Each row has a name. After each piece below comes the name of the row it's from, unless a question asks for something else. Each question is about the rows just above it. Places in a row count from 0.

[124 128 173 125 110 132 170 111  80  90] -> Z
[134 107 110 102 136  93  99 158 152 154] -> M
[141  67 127  91 132 113  94 196 143 159] -> E
[130 141  76 139 147 127  87 133 180 165] -> W
[119 165 136 150 122 138 156  83 110 102] -> G
[ 92  92  92 169 116  78 184  43  92  78] -> B
[128 116 150 120 120 127 142 133 107 115] -> Q
B in full:  [ 92  92  92 169 116  78 184  43  92  78]
Which row holds these entries in another order? [ 83 102 110 119 122 136 138 150 156 165]  G
Which value is in both B and Q?  [116]
Every place of [92] in B:  0 1 2 8
E in full:  [141  67 127  91 132 113  94 196 143 159]
Which row holds [ 92  92  92 169 116  78 184  43  92  78]?  B

[107 120 176 137] = N
[107 176 120 136] = A
[160  72 137 150] = V
[94 94 94 94] = Y
[139 139 139 149] = U
[116 101 122 139] = T
U in full:  [139 139 139 149]
At which places does Y hold [94]?  0 1 2 3
V in full:  [160  72 137 150]
Every place of [139] in U:  0 1 2
Every place of [149] in U:  3
[137 176 120 107] is which row reordered?  N
Shared by U and T:  [139]

[126 121 117 199 119  97 150 134  89 100 178 139 129  86  99 114 177 129
  91 125 183  95 136  77 143 184 119 139 144 104 169 181 215 197 128 123
 106]  H
[113 173 104 125 164 198 172 156 128 129  98 207  95 156 123 161 106 163
 104  92 109 108 165 191 136 186 107 100 112 165  83 143 115 135  52 153
 119]  R
[108 165 172 197 115  95 153 128 129 163 173 161 164 100  52 106 123 104
 143 136 156 119 109 104 156 125  92  98 113  83 186 207 191 165 135 107
 112]  X
X in full:  [108 165 172 197 115  95 153 128 129 163 173 161 164 100  52 106 123 104
 143 136 156 119 109 104 156 125  92  98 113  83 186 207 191 165 135 107
 112]
Put [ 52  83  92  95  98 100 104 104 106 107 108 109 112 113 115 119 123 125
 128 129 135 136 143 153 156 156 161 163 164 165 165 172 173 186 191 197
 207] back in order: which row is it?  X

[127 127 129 129 130 128 129 131 131 128 132 128 126  88 128 131 130 128
 127 128 126 131 127 130 131 128 132 130 128 128 128 128 126] = J
[127 127 130 128 131 128 128 130 131 128 131 128 127 127 127 131 131 127
 127 128 127 131 127 130 130 128 131 130 127 128 127 127 127] = L
[ 87  93 151 105 174 106 104 155 187  87 160 115 103 143  76 178 173  83
  77 124  88 178  87 149 140 106  87 143  83 114  91  91  87] = P
[127 127 130 128 130 128 131 130 131 128 131 128 127 127 127 131 130 127
 127 130 127 131 127 130 130 128 131 129 127 128 130 128 131] = F
[ 66  77 155  99 183  98  99 167 204 107 179 106  84  59  60 196 184  70
  58 114  66 196  77 157 149  98 197 146  69 107  79  79  66] = C
[127 127 130 128 130 128 128 130 131 128 131 128 127 127 127 130 130 127
 127 128 127 131 127 130 130 128 131 129 127 128 127 128 127] = D
[ 70  79 158  96 188  97  95 165 207 108 172 109  92  57  57 195 188  66
  58 120  71 195  79 156 144  97 194 147  67 108  77  77  71] = S
[185 177  99 162  69 160 163  94  52 148  88 148 163 200 200  64  69 192
 198 135 184  64 177 103 116 160  66 111 190 148 180 180 184] = K
Which row holds these entries in another order? [127 128 130 128 127 131 131 128 131 127 127 128 127 131 127 127 130 128
 127 127 131 127 128 131 130 127 128 127 131 130 128 130 127]  L
D in full:  [127 127 130 128 130 128 128 130 131 128 131 128 127 127 127 130 130 127
 127 128 127 131 127 130 130 128 131 129 127 128 127 128 127]
Places of [131] in row F:  6 8 10 15 21 26 32
C in full:  [ 66  77 155  99 183  98  99 167 204 107 179 106  84  59  60 196 184  70
  58 114  66 196  77 157 149  98 197 146  69 107  79  79  66]
Places of [87] in row P:  0 9 22 26 32

[129 122 133 123 124 104 134 114 179 134  50  99 135 148  81 160 163]  Nes
[136 142 132 164 116 119 105 103 125 182 157  91 165 106  74 128 116]  Fem
[129  95 103  99 109 156 135 170 137 131 109 136 133 196  94 119 142]  kima
[103 165 128 138 151 160 143 130 150 131 116 136 145 146 166 140 117]  laf
[116 118 147 148 147 122 189 134 123 156 110 153 106 143 102  91 149]  lof
[ 93 118 127  77 111  60 163 154  93 150 108 129  91 143 165 127 107]  Nonu
[132 116 164 128  91 136  74 116 182 124 130 165 157 142 103 105 106]  Gazuf
[114 127 133 124 143  94 160 133 117 137 131 154 107 148 121 119 118]  vadez
[114 127 133 124 143  94 160 133  89 140 127 114  82 150 141 148 166]  gudo
[103 165 128 138 151 160 143 130 150 116 112 136 145 146 166 140 117]  vubin
[ 72 140 146 140 100 145 162 125 118 121 125 107 125 167 109 169 130]  zat
[114 127 131 124 143  94 160 133 117 137 131 154  90  92 159 137 136]  Befoz
At which places does zat hold [130]?  16
[ 74  91 103 105 106 116 116 119 125 128 132 136 142 157 164 165 182] is which row reordered?  Fem
Shared by lof and Befoz:  [143]
Nonu in full:  [ 93 118 127  77 111  60 163 154  93 150 108 129  91 143 165 127 107]

[ 66 132  94 153 127  95 113 208 103] -> rofov
[132 143 100 205 160 178 162 130 165] -> muti
[133 127 130 135 127 130 129 127 125] -> bik
[128 128 127 127 127 126 130 125 129] -> nazog
[133 123 134 131 126 129 131 133 124] -> tikab
[140 133 157 142 176  97 101 128 139] -> runeg
[128 132 130 129 127 128 128 125 128] -> kure
[ 79  84 162 123 164 193  87 118  98] -> Dapi
[125 125 127 131 125 127 131 133 130] -> rolo
[161 105 141 129 158 112  98 158 156] -> rav
[129 128 129 126 126 128 128 131 127] -> Pez
[ 92 106 168 127 149 180  99 133 115] -> goses
rofov in full:  [ 66 132  94 153 127  95 113 208 103]
Shared by tikab and goses:  [133]

[145 138 126 115 113] -> zoka
[126 114 145 126 114] -> Gelab
[111 139 196 127 124] -> zap
[124 126 139 196 111] -> Pid
Gelab in full:  [126 114 145 126 114]
Put [127 124 196 111 139] back in order: which row is it?  zap
Which row holds these entries in another order? [114 114 145 126 126]  Gelab
Places of [114] in row Gelab:  1 4
zap in full:  [111 139 196 127 124]

[140 149 209 186  91 139 189 184  94 122  66 130 160  95  86 130  40 145
 141 122 116 184 120 124 167 127 140 118 125 139  84 121 132 199 103 130
  80 132 182  95 123 161 129 103 135 154 129 100  80] : Nete
[136 128 116 126 122  92 139 129 103 143 122 130 141 137 132 134 131 146
 133 120 114 140 119 137 136 116 128 143 114 135 108 123 121 117 121 136
 128 130 139 137 118 123 136 134 125 125 120 132 129] : regav
[125 124 136 172 102 158  86 130 128  54 124 187 100  83 167 167 115 119
 124  92  81 167 169 162 208 124 151 124  29 152 120  80 148 169 168  97
 121 119  57 175 138  98 115 157 119 116  81  29  81] : lib
The row with [125 124 136 172 102 158  86 130 128  54 124 187 100  83 167 167 115 119
 124  92  81 167 169 162 208 124 151 124  29 152 120  80 148 169 168  97
 121 119  57 175 138  98 115 157 119 116  81  29  81] is  lib
Places of [119] in row lib:  17 37 44
Nete in full:  [140 149 209 186  91 139 189 184  94 122  66 130 160  95  86 130  40 145
 141 122 116 184 120 124 167 127 140 118 125 139  84 121 132 199 103 130
  80 132 182  95 123 161 129 103 135 154 129 100  80]
lib in full:  [125 124 136 172 102 158  86 130 128  54 124 187 100  83 167 167 115 119
 124  92  81 167 169 162 208 124 151 124  29 152 120  80 148 169 168  97
 121 119  57 175 138  98 115 157 119 116  81  29  81]
Places of [124] in row lib:  1 10 18 25 27
regav in full:  [136 128 116 126 122  92 139 129 103 143 122 130 141 137 132 134 131 146
 133 120 114 140 119 137 136 116 128 143 114 135 108 123 121 117 121 136
 128 130 139 137 118 123 136 134 125 125 120 132 129]

[110  51 219 149  89 132 127 214 102 178 207 183  91 208 188] = sog
[ 37  73 170 141 188 190  53 156  58 134 204  60  96 171  95] = meve
[ 34  67 103  61 200 151 163 120 136 104  29 167 147 182 117] = Fiz
Fiz in full:  [ 34  67 103  61 200 151 163 120 136 104  29 167 147 182 117]
sog in full:  [110  51 219 149  89 132 127 214 102 178 207 183  91 208 188]

[131 168 116  91 109 124]  mek
[117 168 155  92 147 144]  suda
[138 168  88 200  83 105]  demak
[130 167 154 107 149 158]  Zan
[117 168 155  92 147 168]  dusa
Every place of [92] in dusa:  3
demak in full:  [138 168  88 200  83 105]
The one value in suda and mek:  [168]
dusa in full:  [117 168 155  92 147 168]

[104 120  92  94 115 114 179  97  90 143 141 131 135 131  73 144 104 138
  91 143 164 143 122 122 113 143  73 138 104 141 178  70 154 154 142 134
 139  93] : sut
[ 73  97 138 115  94 113 164 123 138 142 131  90 139  94 143 138  92 154
 143 104 179 120  94 141  91 178 104 122 134  73 140 135 120 154  94 114
  70 131] : Nime
[142 120  92  94 115 114 179  97  90 140 141 131 135 131  73 144 104 138
  91 112 164 120 122 122 113 143  73 114 141 114 146 170  76  75  85 111
 123 128] : Dubik
asked: [ 73  97 138 115  94 113 164 123 138 142 131  90 139  94 143 138  92 154
 143 104 179 120  94 141  91 178 104 122 134  73 140 135 120 154  94 114
  70 131]  Nime
Which row holds these entries in another order? [104  91 143  90 134  73 131 143 179 143 122  73 141 141 122 138 178 104
 120 139 131  70 154  92 154 135 164 142 138 143 113 115  97  94 144  93
 114 104]  sut
Every place of [143] in sut:  9 19 21 25
[ 75  85 111 123 128 142 120  92  94 115 114 179  97  90 140 141 131 135
 131  73 144 104 138  91 112 164 120 122 122 113 143  73 114 141 114 146
 170  76] is which row reordered?  Dubik
Every place of [94] in Nime:  4 13 22 34
Every place of [131] in sut:  11 13

[214 138  61  78 165  84 217 161 173  71]  zemo
[197 145  82  51 168 164 126 190  93 196]  Sokin
[ 55 138  78  73  97  89  55 166 216  77]  buk
[214 138  61  78 165  84 168 161 173  71]  Pebuz
[222 141  65  64 189 126 172 182 119 135]  rovi
Put [ 77  55 138  78  73  97  89  55 166 216] back in order: which row is it?  buk
At which places does buk hold [216]?  8
zemo in full:  [214 138  61  78 165  84 217 161 173  71]

[ 77 210 133 144 118  85 117] -> rapag
[ 77  88 133 144 118  85 117] -> feno
[203 111  89 135 168  49  70] -> nosot
[145 144 133 144  69 167 149] -> pivu
[115 170 221 216 143 166 199] -> davo
asked: [203 111  89 135 168  49  70]  nosot
Which row holds these entries in another order? [199 115 170 221 216 143 166]  davo
pivu in full:  [145 144 133 144  69 167 149]

[ 88 214 183 114  75] : Dodiz
[162 115 116 116 116] : tubeg
[163  45  45 163  45] : tinu
[116 163 116 115  46] : selo
Places of [115] in row tubeg:  1
Every place of [163] in tinu:  0 3
Shared by tinu and selo:  [163]
Places of [116] in row tubeg:  2 3 4
Which row holds these entries in another order? [115 116 116 116 162]  tubeg
Places of [45] in row tinu:  1 2 4

[138 170 130 145] = resuv
[114 215  86 171] = Lonol
[114 215  93  87] = mibu
[183  86  86  86] = mozu
[171 110  82  89] = zifo
[159  87  74  76] = til
resuv in full:  [138 170 130 145]
Every place of [86] in mozu:  1 2 3
The one value in mozu and Lonol:  [86]
Places of [171] in row zifo:  0

[ 94  94  94 161  83  94 172] = Luz
[143 127 121 121  84 142 156] = toma
[100  39 116 113 210  74 136] = Febi
[ 39 101 136 210 116  74 113] = Kug
[120  84 156 121  83 127 143] = vos
asked: [100  39 116 113 210  74 136]  Febi
At which places does Luz hold [94]?  0 1 2 5
Places of [156] in row toma:  6
Put [116 136 210  74 100 113  39] back in order: which row is it?  Febi
Put [156 142  84 121 121 127 143] back in order: which row is it?  toma
The one value in Luz and vos:  [83]

[ 36 142 141 188  85 128]  nabi
[181 176  91  52  52 100]  les
[133 149 121 132 134  96]  vudok
[181 100  52  52  91 147]  zinu
[166  43 158 103  51  69]  zomas
[128 189 141 142  36  85]  beko
[166 103  51  43  69 157]  duzem
Which row holds these entries in another order? [147  91  52  52 100 181]  zinu
asked: [ 36 142 141 188  85 128]  nabi
zinu in full:  [181 100  52  52  91 147]
Which row holds these entries in another order? [166 103  51  69 157  43]  duzem
Which row holds these entries in another order? [ 36  85 128 141 142 189]  beko
les in full:  [181 176  91  52  52 100]

